In the rows, zero is written as 128.
Rotation paths and how fast each direction turns (degrees per step)
Each turn is a multiple of 5 degrees from 10 to 175, or 0.
Each row of a path follows its step; steps can be skipped.
Rotation 1:
step 13: [110 124 134 116 126 130 127 123 110 132 143 126 128 129 128 141 132 135
 133 128 119 136 125 107 128 131 138 127 118 121 132 138 117 126 120 150
 131 122 132 136 128 131 135 124 126 131 134 128 129 130 115 133 149 128
 132 131 126 122 129 132 132 126 121 115 139 129 123 114 128 135 126 121
 132 127 118 142 136 124 136 126 131 126]
step 17: [126 142 125 125 119 127 128 127 111 129 130 127 129 135 140 126 138 127
 134 159 138 132 124 134 131 149 134 124 117 132 122 137 125 134 117 137
 129 122 134 130 133 133 118 120 122 132 147 128 124 114 132 133 138 123
 120 119 130 140 134 123 118 135 132 126 135 122 134 137 130 123 131 127
 135 126 120 131 138 127 127 119 131 127]
step 19: [120 127 130 129 132 122 136 127 111 125 139 111 129 128 133 141 129 126
 129 138 127 125 130 116 122 134 124 128 124 123 137 145 115 129 129 135
 132 116 130 133 137 126 132 121 124 137 139 121 116 121 121 138 124 132
 124 120 121 121 118 130 131 129 125 125 133 114 127 110 127 111 138 112
 122 126 117 142 128 134 125 129 138 115]
step 21: [122 131 136 120 123 138 145 125 130 132 148 120 130 123 133 129 127 135
 129 126 126 136 128 129 134 131 144 129 125 135 123 133 127 128 127 147
 128 115 122 141 133 129 134 130 127 135 144 127 134 133 134 134 136 132
 147 131 124 127 125 132 115 122 138 134 119 114 131 126 133 118 131 127
 138 144 116 138 120 119 132 124 143 125]
step 31: [124 139 118 131 132 123 123 125 121 123 138 133 132 123 141 135 123 128
 125 127 120 140 125 135 134 138 128 125 117 138 125 151 115 123 132 147
 132 126 133 143 132 124 150 133 125 135 133 126 129 115 129 137 138 137
 135 113 132 127 123 135 128 130 130 115 130 119 134 137 118 121 141 123
 123 125 126 136 125 127 134 129 128 121]
step 34: [122 131 138 121 141 137 134 123 123 116 132 137 135 123 132 136 131 135
 129 138 134 148 122 117 132 141 144 116 127 119 127 124 138 128 131 155
 128 127 123 135 133 132 132 133 120 135 131 121 131 116 137 129 137 120
 137 126 117 129 123 121 110 136 132 121 118 133 132 124 133 131 122 126
 139 133 124 133 127 117 124 123 132 134]
step 36: [122 133 128 133 136 122 124 119 122 127 137 131 134 133 139 124 139 124
 139 147 130 131 138 123 132 131 122 116 121 118 130 135 127 132 119 158
 117 125 139 126 129 139 138 120 137 129 135 124 123 130 133 140 142 123
 126 134 128 136 127 132 131 135 124 127 122 128 131 130 136 130 130 113
 132 114 124 136 140 138 121 129 121 117]
step 38: [130 118 139 129 128 117 136 141 112 130 137 135 137 120 130 133 137 118
 117 139 132 118 135 124 131 137 131 117 131 124 121 136 121 131 128 138
 135 119 128 142 132 137 128 111 137 134 147 135 118 121 129 122 136 132
 126 123 124 129 121 132 114 123 128 143 125 117 128 122 125 131 122 126
 127 121 128 144 122 130 124 123 138 125]
Directions:
[130 130 132 129 128 129 128 128 132 126 128 129 130 129 128 123 127 128
 127 129 132 128 123 126 124 128 129 128 126 127 129 129 129 132 126 128
 126 131 128 127 129 128 127 127 127 127 129 129 129 128 128 128 127 129
 131 128 128 129 129 123 127 128 129 125 129 129 125 130 128 128 128 127
 131 128 129 130 126 130 131 127 130 127] -> 60
[129 127 129 132 129 130 128 131 130 125 131 130 128 127 128 127 130 124
 134 126 128 128 127 128 126 125 127 131 127 129 127 131 128 124 129 131
 129 126 128 129 128 127 128 129 130 128 128 130 128 128 129 131 128 128
 130 126 125 129 124 128 128 126 125 130 127 131 128 129 127 129 129 128
 130 130 128 127 130 130 128 127 129 127] -> 145
[129 131 126 131 129 129 128 129 130 129 127 130 127 128 127 129 129 127
 128 128 129 131 129 130 129 132 125 127 127 127 128 130 129 129 129 128
 127 128 129 126 127 129 133 128 125 130 128 130 130 129 135 128 130 129
 127 131 129 131 128 131 129 130 128 125 128 127 128 129 125 130 125 129
 128 126 129 129 128 130 127 127 128 129] -> 135
[130 126 128 130 128 129 127 129 127 129 127 130 128 126 130 127 128 130
 127 127 128 129 127 131 129 126 127 128 128 129 127 127 131 128 132 127
 130 127 131 131 133 127 130 125 128 131 125 126 130 129 129 126 131 128
 127 126 125 126 127 127 125 129 133 128 129 127 129 127 128 128 130 126
 126 129 131 131 126 128 129 127 131 126] -> 110
[127 130 129 126 130 131 128 127 129 128 127 125 125 130 127 127 131 131
 131 127 128 128 126 128 128 128 128 127 131 125 129 127 131 129 127 129
 127 131 126 127 132 128 127 129 129 128 126 130 131 131 129 129 128 127
 130 130 128 127 124 129 128 128 131 130 126 126 131 126 127 130 129 131
 130 131 126 130 130 126 127 131 127 128] -> 55
Rotation 2:
step 4: [130 130 131 134 111 122 144 130 123 116 116 125 130 126 131 139 127 131
 118 125 120 128 130 127 135 126 127 141 131 131 122 134 127 123 141 119
 122 125 126 113 127 131 113 148 131 130 140 124 140 120 115 141 131 128
 137 128 124 129 132 129 119 113 128 143 125 147 123 126 140 133 139 126
 123 132 125 120 123 129 131 116 134 121]
step 16: [121 134 115 117 127 134 132 125 125 140 127 116 134 130 134 130 114 127
 122 122 136 114 126 141 123 118 134 122 128 136 135 127 121 132 132 112
 111 126 132 126 126 126 128 129 134 123 121 121 134 132 114 131 130 126
 114 136 118 134 128 127 123 126 132 137 114 133 125 128 119 125 137 144
 131 138 132 121 133 106 125 128 119 142]
step 20: [130 133 116 132 122 119 137 141 129 125 120 125 142 122 132 122 126 138
 125 130 138 136 128 131 141 131 130 141 125 126 129 129 136 134 138 117
 129 132 130 129 117 129 125 140 117 123 127 128 124 136 124 142 115 113
 128 128 133 141 136 124 124 113 127 122 122 149 121 126 133 136 127 123
 125 125 114 144 116 121 137 128 119 137]
step 21: [145 133 112 118 130 131 139 122 128 132 114 122 115 121 118 127 120 120
 125 129 131 110 125 138 117 130 147 141 128 135 131 124 136 129 133 121
 117 121 127 107 127 133 136 138 128 124 138 132 139 136 128 129 136 135
 130 118 133 120 132 135 124 122 127 135 132 128 130 129 134 131 125 128
 130 140 137 132 116 113 126 121 127 127]
step 29: [136 144 126 124 129 125 142 126 126 130 130 132 129 137 133 110 125 131
 115 135 137 109 139 138 133 134 138 129 127 146 136 139 135 126 126 119
 128 129 128 117 133 126 123 142 127 140 129 125 137 131 121 139 120 125
 125 119 137 129 130 111 120 128 116 127 117 127 124 121 138 131 132 135
 127 135 125 125 118 113 128 121 132 131]
step 34: [128 141 118 118 125 126 142 122 122 132 126 121 130 131 113 123 126 140
 126 125 138 117 112 129 126 123 126 131 129 136 137 132 128 128 142 124
 115 110 122 118 123 129 117 129 132 125 142 134 114 135 122 141 138 116
 132 126 122 131 123 134 117 130 121 117 121 134 131 120 135 131 138 138
 127 139 123 131 134 120 125 136 126 142]
step 38: [133 130 122 115 133 141 136 136 126 139 119 126 137 125 142 120 120 121
 134 131 142 128 130 128 132 123 140 132 124 138 135 116 127 126 139 114
 135 145 123 122 128 128 128 140 123 126 134 123 137 137 122 136 118 126
 133 113 143 121 140 136 123 111 128 119 127 140 128 134 124 120 126 131
 128 119 122 129 129 125 121 137 123 136]
step 39: [132 136 116 121 129 124 146 130 133 117 114 129 134 126 132 124 125 131
 130 131 121 115 118 145 126 115 145 140 121 135 121 126 133 126 138 123
 127 116 137 130 128 130 129 127 133 121 144 132 128 132 120 131 137 138
 128 145 131 138 127 124 135 135 117 137 127 130 118 116 122 128 127 134
 140 126 128 140 119 118 124 120 121 136]
Directions:
[129 124 125 127 129 125 130 130 129 127 128 128 127 127 127 129 129 128
 129 132 131 128 128 127 131 129 131 126 126 125 129 129 129 127 128 128
 130 128 125 127 130 128 127 130 129 129 124 128 132 126 130 128 130 129
 130 127 127 128 127 128 129 125 125 129 127 127 128 126 130 132 125 127
 127 127 127 126 131 125 129 128 128 130] -> 45
[124 126 128 128 131 127 125 128 128 129 128 129 129 127 126 128 128 128
 131 127 125 128 129 131 127 126 130 128 126 126 129 127 128 127 130 127
 126 128 128 130 129 127 127 126 131 130 130 127 125 128 127 128 129 129
 128 131 128 133 126 130 128 127 129 132 129 129 130 126 126 128 131 126
 125 132 126 126 129 127 131 128 130 131] -> 125
[129 128 126 125 129 126 129 126 123 123 127 132 128 130 129 130 127 125
 126 128 126 130 127 128 128 128 128 125 129 130 132 130 130 127 127 129
 128 125 130 126 130 128 129 128 125 129 129 127 129 131 130 127 128 129
 128 130 126 129 125 129 128 128 129 127 124 128 125 130 128 126 128 129
 127 130 128 125 128 128 129 127 131 130] -> 140
[125 127 131 129 128 128 131 129 130 125 130 126 128 129 131 125 127 128
 125 129 128 127 130 127 130 128 132 127 126 131 129 127 126 128 127 130
 129 128 130 132 126 127 128 128 129 131 127 128 131 127 129 128 126 129
 124 130 127 131 128 125 127 130 128 131 127 127 127 128 125 129 128 128
 125 127 129 129 128 128 125 127 124 132] -> 110
[130 129 127 131 129 129 125 129 130 127 127 129 133 126 126 130 127 128
 126 128 130 125 130 128 127 128 127 128 130 128 128 128 128 127 127 131
 127 130 128 128 127 127 128 126 128 129 130 124 127 125 132 130 128 131
 130 128 126 129 127 127 128 128 128 126 126 126 127 131 130 132 132 129
 126 125 127 132 127 127 129 129 130 127] -> 65
